In the data rows, 128 means zero.
Each row of this table is followed by its label. One hidden rule gives the labels. It looks at one to three of the table's principal directions, none of them among the few with the most spread.
[72,144,192,127,155,182,85,133,110,164,143,91,118,126,160,200,141,192,69,226,106,183,116,162,156,135,93,70,171,106,98,215] J
[86,176,69,155,147,63,121,109,132,138,144,126,165,95,77,136,137,141,113,93,154,136,115,117,120,83,115,111,113,94,105,197] M
[144,170,74,132,152,97,127,113,113,126,146,126,143,108,102,136,113,120,130,81,163,77,131,116,151,135,87,150,83,129,127,116] J
[56,103,125,124,125,178,121,177,181,126,117,171,217,127,163,106,136,150,119,198,71,189,66,168,149,112,179,101,151,87,94,141] M
[182,117,129,124,77,59,137,95,113,67,96,109,13,175,85,129,133,114,139,58,149,83,148,92,101,118,156,144,127,184,153,108] A
[30,91,61,176,149,58,134,164,197,89,101,224,221,94,99,70,87,105,151,55,126,172,66,146,157,57,193,94,180,49,56,144] A
[110,75,178,118,107,227,147,165,158,151,139,138,168,121,182,114,144,127,125,205,84,191,151,141,110,168,134,132,139,140,117,97] J
[84,129,116,180,160,96,85,104,156,104,117,154,99,111,111,166,142,114,128,94,159,145,138,141,134,113,118,95,146,101,108,152] A
[174,134,134,54,113,141,190,150,62,171,125,97,178,138,137,90,67,147,147,136,108,103,98,128,157,146,138,174,116,139,143,112] J
[144,126,126,98,78,96,153,103,100,111,100,105,75,146,103,129,111,128,139,99,125,106,116,125,115,125,160,161,107,162,142,122] M
[40,135,94,188,156,38,104,105,156,135,102,179,147,76,89,125,108,108,147,68,159,162,107,150,114,58,164,86,180,49,90,188] A
[187,151,128,82,148,104,164,150,46,199,148,88,169,115,134,107,75,157,127,120,167,104,136,100,159,136,81,123,147,129,149,154] M
[91,95,170,141,119,170,116,126,155,80,115,141,86,147,138,144,126,123,118,142,70,143,105,157,140,136,153,144,130,124,92,107] A
[94,191,109,120,218,99,120,98,55,181,180,86,199,117,109,172,91,143,87,87,190,102,114,132,193,78,46,119,139,103,113,216] A
[173,87,185,149,91,138,117,142,140,108,125,106,26,141,136,127,170,145,114,159,98,162,164,95,86,150,126,99,140,146,140,132] J
[172,138,130,109,138,126,140,114,78,145,158,95,110,130,130,135,107,115,115,91,163,74,157,103,142,136,70,157,105,165,148,108] J
[190,104,71,150,102,43,150,122,151,66,88,177,82,126,84,69,104,69,195,10,155,69,145,93,107,130,167,165,106,137,145,41] A
[52,115,157,158,190,141,120,141,140,168,128,162,184,100,151,141,90,132,129,150,142,193,106,172,163,114,130,69,212,67,85,179] O
[117,111,186,135,146,112,133,128,95,165,123,101,109,122,125,140,116,152,122,137,130,188,143,125,121,110,125,86,195,98,117,203] O
[206,147,113,108,114,159,103,121,116,119,130,118,80,135,154,158,150,117,135,137,166,56,189,109,130,199,76,155,78,190,173,46] M
[108,129,131,139,99,128,125,139,152,155,91,141,118,84,126,133,136,155,155,181,105,191,128,148,95,163,164,101,132,90,118,151] J
[54,110,120,171,153,121,124,118,155,147,132,154,164,76,117,132,128,109,136,109,130,192,125,149,119,104,129,114,132,74,95,168] J
[58,61,194,185,93,169,79,109,223,33,76,171,22,166,135,172,188,109,129,160,68,200,137,166,89,133,203,103,168,131,92,112] J
[114,145,150,152,140,165,90,116,143,148,140,118,96,109,149,171,163,142,110,188,127,152,141,147,116,157,99,98,119,121,135,148] M
[167,161,57,98,126,116,158,114,85,162,154,106,165,87,113,123,104,113,141,79,174,71,139,110,147,158,69,187,32,154,156,95] A
[149,165,81,105,151,122,136,127,113,131,150,122,182,145,125,126,123,127,122,111,163,81,119,120,159,124,103,140,105,150,146,116] M
[219,130,109,85,82,78,170,118,97,88,93,112,77,175,94,90,110,113,170,69,128,61,129,96,115,138,171,181,100,175,171,71] M
[91,101,69,140,97,163,170,170,194,186,125,192,243,41,155,55,127,102,181,168,112,195,112,150,87,160,166,136,84,88,129,85] O
[177,142,113,112,146,136,152,143,101,183,157,116,178,104,143,103,117,122,139,129,165,112,162,102,126,150,83,133,118,136,156,113] O
[109,136,114,130,114,147,108,146,162,109,120,158,146,120,140,122,134,133,124,159,98,112,121,138,124,136,143,136,122,118,105,96] J
[35,161,148,142,192,173,98,149,118,211,179,118,229,74,160,160,121,176,70,210,118,189,103,162,159,102,72,74,165,58,78,228] A
[175,142,140,67,152,178,164,165,74,175,153,94,200,141,159,115,92,160,121,168,121,114,116,125,181,164,91,144,123,140,139,122] M
[158,89,85,120,107,55,196,132,131,116,86,169,153,130,98,38,78,76,208,33,140,121,88,123,119,101,209,158,130,116,157,84] O
[86,121,121,144,133,67,125,88,117,102,105,141,93,132,97,127,92,97,139,53,132,107,80,151,140,70,163,144,135,105,118,143] A
[221,154,147,113,124,160,101,129,121,72,145,93,47,191,134,165,166,148,98,152,130,56,176,90,139,185,80,136,107,201,150,77] J
[128,126,133,173,127,115,57,123,177,47,102,144,39,151,111,185,188,142,109,128,129,131,175,112,121,145,120,90,143,135,105,126] J
[103,133,105,110,172,140,161,151,96,194,173,117,253,94,137,95,104,131,118,122,134,152,104,128,158,96,93,137,116,91,121,169] J
[13,94,173,209,142,183,40,123,224,52,142,160,66,146,150,199,200,140,53,188,88,195,113,165,132,105,124,56,164,117,63,169] O
[178,125,93,122,90,99,144,90,130,72,110,127,69,150,93,118,138,81,162,52,136,64,144,108,105,139,146,199,56,176,160,55] O
[124,137,121,140,98,111,139,123,137,158,142,112,126,103,114,115,161,137,118,150,131,160,147,106,68,114,132,111,121,130,139,165] O
[57,139,96,166,178,139,61,136,179,91,120,178,172,114,134,161,148,127,119,131,114,136,99,165,173,109,125,109,124,69,88,135] J
[236,120,110,114,153,71,141,117,103,22,101,141,64,209,88,125,87,84,168,0,180,12,175,79,183,153,118,177,142,191,137,26] A
[111,127,106,124,165,131,157,175,130,206,137,154,255,77,148,75,103,137,156,156,133,187,107,138,137,120,135,97,158,61,125,160] A
[75,162,178,164,158,91,102,52,98,150,133,72,45,138,92,218,152,150,95,129,172,181,141,147,107,95,111,71,176,126,126,255] O
[154,152,153,83,133,137,146,105,60,162,145,80,125,148,135,135,100,130,117,126,131,81,118,131,141,117,108,167,115,151,155,133] A
[92,135,134,128,146,148,127,133,126,165,151,114,177,119,140,131,143,145,106,165,121,169,106,141,130,103,120,105,134,108,127,181] O
[76,120,173,112,145,154,138,131,115,129,151,104,160,177,139,142,123,154,78,158,113,160,91,144,155,80,138,100,188,140,103,193] J
[0,113,142,165,145,115,92,88,159,86,106,150,108,140,110,177,127,123,105,111,106,174,61,190,154,63,173,106,156,91,78,192] A
[87,129,117,136,106,102,131,105,134,120,132,117,118,128,105,121,143,126,112,115,107,142,88,135,105,77,156,135,105,120,126,168] O
[204,125,48,129,128,137,129,149,176,59,130,184,162,141,127,96,143,70,170,60,168,40,192,85,137,181,105,184,71,181,144,0] O
[251,134,102,100,131,109,166,98,75,87,165,86,76,179,104,114,118,79,136,21,183,11,175,65,146,152,64,206,57,224,183,41] J
[102,111,113,98,136,146,161,149,104,177,131,142,221,92,148,94,80,116,149,117,122,139,103,147,154,118,130,160,117,99,120,118] O
[105,116,145,131,128,163,115,159,173,120,131,156,173,157,160,110,156,134,113,185,107,151,122,135,115,109,162,95,180,127,121,124] O
[255,155,132,116,165,85,121,101,64,88,139,79,38,185,99,154,123,118,132,46,190,31,184,72,162,156,59,147,116,185,174,94] A
[232,123,120,115,87,145,133,156,163,89,95,151,88,160,142,92,156,118,176,154,114,88,168,100,93,197,162,143,112,169,173,25] J
[87,147,158,148,130,148,106,130,134,166,140,108,120,92,132,166,151,173,94,199,113,187,145,136,105,140,105,84,150,100,98,197] M
[106,152,170,89,163,92,166,127,46,188,129,88,160,144,121,129,46,174,111,133,136,141,67,150,178,85,137,96,211,98,110,223] J
[152,101,166,155,105,136,105,124,163,73,106,131,30,160,125,153,165,131,126,141,117,145,166,115,103,159,142,102,152,157,126,110] O
[73,163,135,173,179,158,53,113,149,124,172,115,123,116,137,197,183,150,61,170,132,140,138,137,142,111,60,87,121,106,101,186] A
[146,129,178,124,116,132,128,135,109,149,123,109,84,127,136,137,119,154,117,167,118,139,155,119,106,147,124,105,173,131,120,146] M
[199,144,137,91,174,128,144,115,52,127,167,91,121,173,139,123,77,106,113,67,162,21,119,110,194,121,65,173,113,170,159,86] O
[171,143,90,109,145,65,151,120,77,130,123,137,138,118,108,93,57,96,158,33,164,40,118,113,162,111,114,174,116,123,137,83] M
[229,125,181,88,87,178,129,135,107,119,128,83,52,186,160,130,164,144,122,189,105,90,163,102,101,178,124,142,115,197,187,78] A
[146,120,124,84,142,145,169,153,95,173,137,124,216,136,150,87,98,125,145,130,135,130,111,129,151,119,134,142,140,127,150,123] O
[166,116,63,107,91,49,177,132,130,89,81,173,141,134,89,54,74,87,195,31,136,69,98,114,127,112,199,180,112,130,139,56] J
[155,174,90,91,190,101,148,120,55,157,179,87,213,144,109,120,98,127,106,66,168,67,110,104,187,83,65,161,101,129,143,158] O
[95,119,160,126,130,160,117,157,153,130,137,123,164,159,146,140,167,168,90,197,113,190,133,126,121,110,143,71,192,132,108,183] O
[126,104,106,166,126,104,111,115,153,111,93,176,97,70,115,128,115,80,182,67,142,122,176,130,109,159,128,158,103,97,115,67] A
[67,121,129,142,145,170,110,155,163,145,129,152,183,100,152,143,136,150,117,184,109,187,111,159,146,140,128,94,143,91,94,153] M
[152,167,155,124,138,165,95,122,105,159,169,77,108,127,143,173,176,163,79,191,134,122,176,105,110,148,60,112,114,149,142,161] A
[95,85,161,180,134,117,89,140,181,78,91,170,66,136,133,134,140,128,135,136,99,175,108,149,129,120,171,74,183,88,100,137] M
[126,139,172,100,168,184,148,168,96,218,165,108,217,122,181,115,106,165,105,215,132,166,122,138,148,135,99,83,193,112,130,173] O
[35,107,157,160,160,162,111,136,159,150,130,149,169,101,145,154,130,142,113,171,113,217,109,170,141,115,136,80,176,78,82,188] O
Here are more rows. What is the label of each one?
[116,130,139,161,93,190,78,143,204,88,131,137,80,125,144,162,212,156,97,223,76,161,153,128,86,177,126,103,96,140,113,114] J
[218,159,107,150,78,112,121,85,142,107,143,96,2,131,106,161,189,113,127,122,192,79,223,74,54,198,81,130,73,225,182,79] O
[158,128,128,136,105,51,117,82,106,79,92,115,21,155,82,150,125,110,142,47,161,87,152,107,112,109,144,139,134,156,144,126] A
[165,98,114,106,96,88,175,125,112,113,106,140,116,146,117,74,87,91,167,61,139,91,113,116,122,113,169,165,127,153,152,77] O
[255,171,115,59,117,119,174,98,38,113,160,49,88,184,97,138,111,123,122,62,169,9,183,65,145,167,60,215,59,231,175,72] O
[100,147,156,115,160,146,142,94,68,189,184,73,152,119,134,152,113,126,86,125,150,127,125,133,137,92,70,142,122,136,134,186] J
[139,155,122,101,145,110,146,125,70,181,142,95,162,106,121,129,95,146,124,119,144,117,124,123,145,119,97,139,120,112,134,164] M
[62,158,117,98,131,147,135,120,98,187,148,99,203,105,135,135,122,156,100,172,100,154,62,165,141,86,130,139,95,95,125,198] M
[146,138,90,141,119,109,88,109,160,47,113,152,75,167,117,148,154,103,126,88,144,57,129,124,142,128,132,145,98,165,139,69] J
[65,129,131,151,128,101,96,61,118,74,132,110,44,150,99,185,130,106,89,67,131,97,89,154,149,77,120,151,96,146,112,155] O
[200,142,156,61,106,139,182,123,38,188,145,63,116,135,140,106,82,140,131,136,123,84,119,115,132,148,105,176,97,162,174,119] A
[20,122,184,122,127,163,97,122,129,143,121,124,131,140,159,173,117,163,78,199,89,174,68,190,149,85,158,90,188,104,87,199] M
[139,121,156,70,124,131,180,142,72,166,133,94,180,163,136,97,91,146,123,134,120,135,99,125,145,97,150,138,165,141,141,160] O
[167,159,48,134,131,108,109,122,144,103,140,131,143,118,105,133,172,114,136,91,162,85,154,98,128,144,91,152,45,147,157,95] M
[128,136,108,122,131,84,158,123,111,112,114,130,133,126,89,114,85,130,145,76,126,117,106,125,147,121,145,147,128,115,104,135] M
[211,120,147,95,150,119,156,140,83,132,128,115,132,172,140,94,97,112,152,93,150,79,140,104,152,130,123,144,156,151,168,90] O
[58,111,185,128,138,148,108,144,147,120,104,140,143,163,147,144,127,162,105,188,85,187,84,168,142,88,184,77,218,94,91,188] M
[22,97,127,174,143,199,98,162,217,124,162,173,212,107,165,126,184,129,86,198,90,212,107,155,120,100,132,84,141,95,82,155] J
[146,135,138,117,143,140,127,143,115,119,132,118,126,144,131,140,115,150,117,138,126,119,127,123,160,149,109,120,140,135,115,129] M
[60,98,139,143,85,139,134,126,169,117,107,138,123,113,117,128,153,138,126,159,76,205,104,151,90,113,182,123,122,108,100,164] O
[89,138,79,153,133,68,102,78,143,71,101,146,87,139,86,151,133,96,142,50,144,99,80,154,146,84,157,146,87,119,132,133] M
[101,106,138,155,103,160,111,147,194,113,109,160,128,118,141,118,174,132,139,186,83,185,129,142,87,142,172,106,132,106,119,120] A
[116,105,145,155,93,157,104,132,178,116,100,154,77,106,145,141,160,126,144,175,104,165,150,143,87,170,153,113,123,124,127,100] M
[116,161,110,110,169,140,149,165,97,223,148,128,241,62,147,105,83,161,138,172,130,156,108,142,154,143,98,112,134,63,114,167] J
[186,121,119,82,112,133,168,139,81,128,160,91,143,151,127,91,111,123,114,94,121,75,123,91,143,121,99,183,80,170,150,97] J
[174,127,47,124,116,59,164,121,132,117,90,184,153,98,102,68,76,64,214,23,176,63,135,118,124,141,161,181,95,125,154,33] M
[195,114,109,82,126,110,155,162,99,116,115,128,157,167,136,77,100,128,149,98,128,85,99,108,168,121,146,144,128,141,161,91] M
[161,152,122,142,103,106,102,102,134,113,88,118,31,116,107,175,151,145,152,142,143,130,156,131,106,187,130,113,101,138,147,124] J
[150,98,123,133,68,144,158,142,173,124,87,160,95,105,135,106,130,119,179,156,120,163,151,133,83,199,176,128,119,148,136,69] M
[158,137,153,139,149,140,78,106,112,87,144,98,46,165,132,192,160,133,89,118,154,88,169,111,151,143,66,119,123,168,137,124] O
[100,139,104,152,166,85,97,91,121,54,142,136,88,156,94,174,105,102,95,27,171,58,129,122,185,94,85,144,128,152,88,119] O
[92,152,151,130,197,93,142,101,51,204,147,92,159,90,111,162,66,141,121,91,178,155,127,143,168,103,76,107,172,82,106,222] O
[159,152,90,115,119,86,142,116,109,94,139,116,117,147,93,108,115,120,121,71,129,61,111,102,138,106,122,168,87,147,131,109] M
[149,117,57,169,99,87,113,131,202,60,78,196,100,101,94,109,151,91,191,74,136,114,158,116,100,168,167,144,86,119,124,47] J
[130,149,98,143,79,86,122,73,148,89,108,110,49,141,78,157,181,116,136,101,142,124,142,118,72,124,156,144,74,166,155,138] A
[165,92,136,132,89,113,99,132,173,8,78,165,32,210,127,121,145,107,138,97,103,70,116,122,136,127,190,135,147,174,136,47] J
